One turn sends every row of this set to another row. A few are shown first. Where does it send the rows asked after them?
J630: [  7.5,  -4.0,  -2.4, -21.7, -19.9,  -2.5,   1.4,   5.4,   1.7,  -3.5,
 -12.2,  -4.9,  -6.7,  -7.4,  -2.6,  11.0,  -0.4,  14.1,   3.5,  27.8,
   5.9,  -2.4,  -2.1,   9.7,   3.3]
J844: [ 21.6,  -5.4,  -2.8,   2.3,  12.3,  10.9,  17.8,  25.3,   2.9,  -4.6,
  -9.0,  -5.8,   6.4,   1.5, -13.6,  -9.7,   1.7, -10.4,  -8.9,  -1.0,
  10.6,  -2.5,   7.2,  -2.2,  -9.4]
J387: [  7.7,  16.1,   4.6,  -6.5, -12.8,  -7.0,   7.8, -29.6,   0.8,   9.4,
  -4.7,  -1.3,  15.0,   5.5, -11.1,   6.2,  -7.6,   4.9,   3.5,  -0.6,
   7.4,   6.1,   1.1,   5.2,   7.5]
J465: [ 14.6,  -2.3,   0.6, -17.2, -23.3,   1.2,  -7.8,   7.9,   5.2,  -3.9,
 -14.6, -17.5,  -6.2, -10.0,   6.4,   5.2,   5.6,  11.3,  -1.0,  17.0,
  14.4,  -3.9,   5.1,   3.7,   4.9]
J985: [ 12.1,  -6.9,   2.1,  -2.6,  12.0,   9.0,  12.6,  10.4, -15.0, -13.9,
  -3.2,  11.0,   9.9, -11.3,  -3.5,   4.1,   0.7,   4.6, -17.0,  -9.0,
  -4.8,   2.5,  -3.5, -19.7, -16.9]
J742: [ 24.6,  -2.9,   8.6,  10.2,  18.8,  -3.9,  11.0,   5.1,   6.6, -16.5,
 -16.2,  12.1,  13.3,  -4.8,  -7.5,  -7.2, -11.9,  13.5,   7.9,  -5.2,
   6.8,   0.0,   2.7,  -6.6, -11.2]
J782: [ 22.2,  -3.7,   7.5,  13.8,  15.7,  -5.0,   9.8,   4.1,   4.3, -21.9,
 -15.7,  15.2,  14.1,  -7.3,  -7.2,  -9.6,  -9.8,   6.8,   8.6,  -4.6,
   6.8,  -1.1,   5.5,  -8.1,  -5.7]
J995: [ 10.5,  15.0,   1.9, -11.6, -17.4,   0.5,   3.2, -25.6,   3.1,  14.2,
  -9.4,   1.8,   5.9,  -3.3,  -8.6,  13.0,  -9.0,   6.6,  -4.4,  -3.5,
   8.5,   1.1,   6.3,   1.6,   6.9]
J657: [  9.0,  -3.5,  -3.3, -11.1,   0.1,  -6.5, -14.4, -11.7, -15.6,   6.9,
  15.7, -24.0,   6.4,  -6.3,  -0.6,  -9.0,  -5.0,   3.3, -12.3,   4.8,
  -1.4, -12.2, -10.4,  -8.3,   2.0]
J640: [ 18.1,  -7.4,   0.5,   0.3,   8.9,  13.2,  11.6,  25.8,   2.8,  -8.1,
  -5.4,  -2.4,   9.9,   0.8, -15.6, -10.8,   4.4,  -9.5,  -5.8,   0.9,
   9.9,  -6.3,   6.4,   3.2, -12.6]
J58: [ 12.3,   2.3,  -1.1,  -1.3,   2.1,  -5.0, -17.1, -13.2, -14.7,  -4.0,
  20.9, -16.9,   7.4,  -7.8,  -2.2,  -8.5,  -1.6,   5.8,  -9.2,   3.8,
  -2.9,  -9.4, -18.0,  -4.1,   3.4]
J991: [ 11.6,   5.2,  -1.9,  -2.0,  -2.3,  -5.1, -22.6, -17.3, -14.8,  -3.0,
  13.3, -13.6,   1.3,  -9.3,  -6.8,  -8.2,   1.7,   5.9, -13.1,  15.9,
  -2.0,  -3.6,  -8.5, -16.1,   1.6]
J817: [ 11.1,  -5.1,   1.1, -17.3, -16.9,  -3.6, -14.3,   5.8,   3.3,  -4.0,
  -9.5,  -5.4,   0.4,  -7.6,  -0.5,   8.9,  -0.5,  14.4,   9.7,  33.1,
  11.0,  -7.3,  -3.0,   1.4,  -2.1]
J993: [  4.9,  12.5,   0.5, -14.2, -13.2,  -5.5,   6.5, -35.8,   2.6,   5.4,
 -11.0,   5.8,  10.5,  -4.3,  -5.4,   3.5,  -6.3,   9.5,  -0.2,  -1.5,
  12.9,  -0.9,   2.2, -10.0,   7.0]
J448: [ 14.4,  -5.8,   2.6,  -0.3,  11.3,   9.7,  10.4,   9.7, -13.3, -14.5,
  -3.5,  14.0,  12.2, -12.9,  -7.6,  -0.6,   2.7,   6.6, -20.6, -10.7,
  -5.0,   2.0,  -0.1, -20.6, -12.7]
J415: [  5.0,   1.9,  -3.6,  -6.2,  -0.9,  -7.2, -18.6, -10.3, -17.9,  -3.4,
  16.6, -15.2,   1.7,  -5.4,  -1.6,  -7.5,  -3.7,   8.0,  -6.5,   3.6,
  -2.9, -11.6, -17.5,  -7.8,   5.7]
J904: [ 12.2,  -0.5,  -1.9, -16.1, -18.4,  -2.6,  -0.9,  10.8,  11.1,  -6.1,
 -15.3, -12.6,  -7.1, -10.2,  -1.3,   7.7,   2.3,  17.8,   2.6,  25.7,
  10.1,  -8.3,  -4.3,   0.3,  -3.4]
J113: [ 17.2,  -7.3,  -1.2, -16.4, -15.1,  -1.0,  -2.7,   3.8,  12.7,  -0.1,
 -15.3, -12.7,  -5.0,  -6.8,  -3.4,  -0.7,  -5.6,  16.3,   8.7,  26.4,
  15.8,  -6.4,  -7.8,   0.2,   6.7]
J615: [ 11.3,  14.8,   2.9,  -5.3, -12.2,  -8.5,  14.4, -31.2,   0.7,  10.6,
  -9.5,   7.3,  11.1,  -1.0,  -3.3,   1.7,  -3.4,   8.4,  -0.3,  -5.2,
  11.2,  -0.9,   8.3,   1.7,   8.8]
J749: [ 23.5,  -2.4,  10.4,  12.0,  15.9,  -1.6,  10.7,   4.9,   3.2, -16.9,
 -16.8,  14.6,  13.2,  -7.4, -11.2, -10.3,  -7.6,   9.8,   7.9,  -8.6,
   8.8,  -2.1,   3.8, -10.0, -11.1]
J766: [ 10.1,  -1.4,  -6.4, -18.4, -17.7,  -1.3,  -4.3,   8.4,  10.9,   3.4,
 -12.9, -12.5,  -4.0,  -0.9,  -1.7,   4.2,   0.3,  16.9,   2.1,  28.0,
  10.3,  -3.5,  -4.8,   1.9,  -0.7]
J360: [ 22.6,  -3.2,   8.1,  13.7,  15.5,  -1.7,   6.9,   1.9,   6.0, -16.7,
 -18.5,  16.3,  11.1,  -6.5, -11.7,  -7.8, -10.2,  10.8,   6.4,  -9.3,
   6.6,   0.1,   7.1,  -5.2, -12.0]
J391: [  5.8,  16.3,  -0.2,  -2.0, -10.9,  -3.6,   4.8, -31.2,   2.9,   9.9,
 -12.9,   3.3,  11.2,  -2.2,  -3.7,   3.1,  -6.7,   8.4,   4.4,  -5.1,
  12.6,  -2.1,   3.8,   1.0,  11.3]
J200: [ 10.8,  -8.2,  -1.1,  -1.9,  13.0,   8.8,   9.8,  10.1, -15.7, -14.3,
  -2.5,  11.9,  12.9, -12.3, -12.9,   1.4,   5.3,   9.1, -15.9, -12.0,
  -6.9,   0.8,  -1.2, -18.3,  -8.1]
J81: [ 17.9,  -7.0,   1.8,  -0.5,  10.5,  12.0,  15.5,  23.1,   4.9,  -8.9,
  -6.4,  -2.8,   7.9,  -3.7, -12.8, -11.1,   2.0,  -9.4,  -9.7,  -2.0,
  12.1,  -3.2,   6.9,   0.0,  -9.9]
J761: [ 17.1,  -1.3,  -0.6,  -2.5,  14.1,  11.2,  15.8,  23.4,   1.2, -10.1,
  -5.5,  -3.0,   9.1,   0.3,  -9.8, -13.1,   2.1, -11.4,  -6.7,   0.5,
  10.1,  -6.4,   5.3,   0.7, -11.9]
J644: [  9.2,   3.3,  -3.9,  -5.2,   0.2, -11.6, -18.2, -13.0,  -9.8,   1.0,
  19.2, -16.4,   4.4,  -6.5, -11.7,  -5.7,  -0.5,   1.5,  -5.2,   3.8,
  -1.6, -11.9,  -7.3,  -3.8,  13.8]
J444: [ 13.5,  -2.1,  -1.3,  -4.0,  15.3,  10.5,  16.1,  10.1, -13.1, -15.8,
  -6.1,  11.7,  13.9, -12.6,  -7.0,   4.2,   2.7,   9.3, -17.1, -10.2,
  -5.8,  -0.5,  -7.3, -17.8,  -9.2]
J976: [  9.9,   8.6,  14.0,  -2.6, -14.8,  -7.0,  10.2, -28.6,   6.4,  11.1,
   2.1,   3.0,   3.1,   2.4,  -7.0,   2.4,  -1.0,   7.5,   6.9,  -3.4,
  14.2,  -2.7,   6.9,  -6.0,  12.7]
J458: [  4.8,   3.5,   2.3,  -1.2,  -1.3, -11.2, -17.1, -11.5, -12.7,  -3.3,
  11.9, -21.5,   7.3, -13.1,  -7.8,  -1.1,  -7.9,   7.0,  -4.2,   9.9,
 -10.0, -10.2, -13.7,  -2.1,   4.4]

J615 turns into J904
J644 turns into J995
And these:
J993 turns into J113
J200 turns into J360
J458 turns into J387
J991 turns into J976
J766 turns into J415
J761 turns into J444

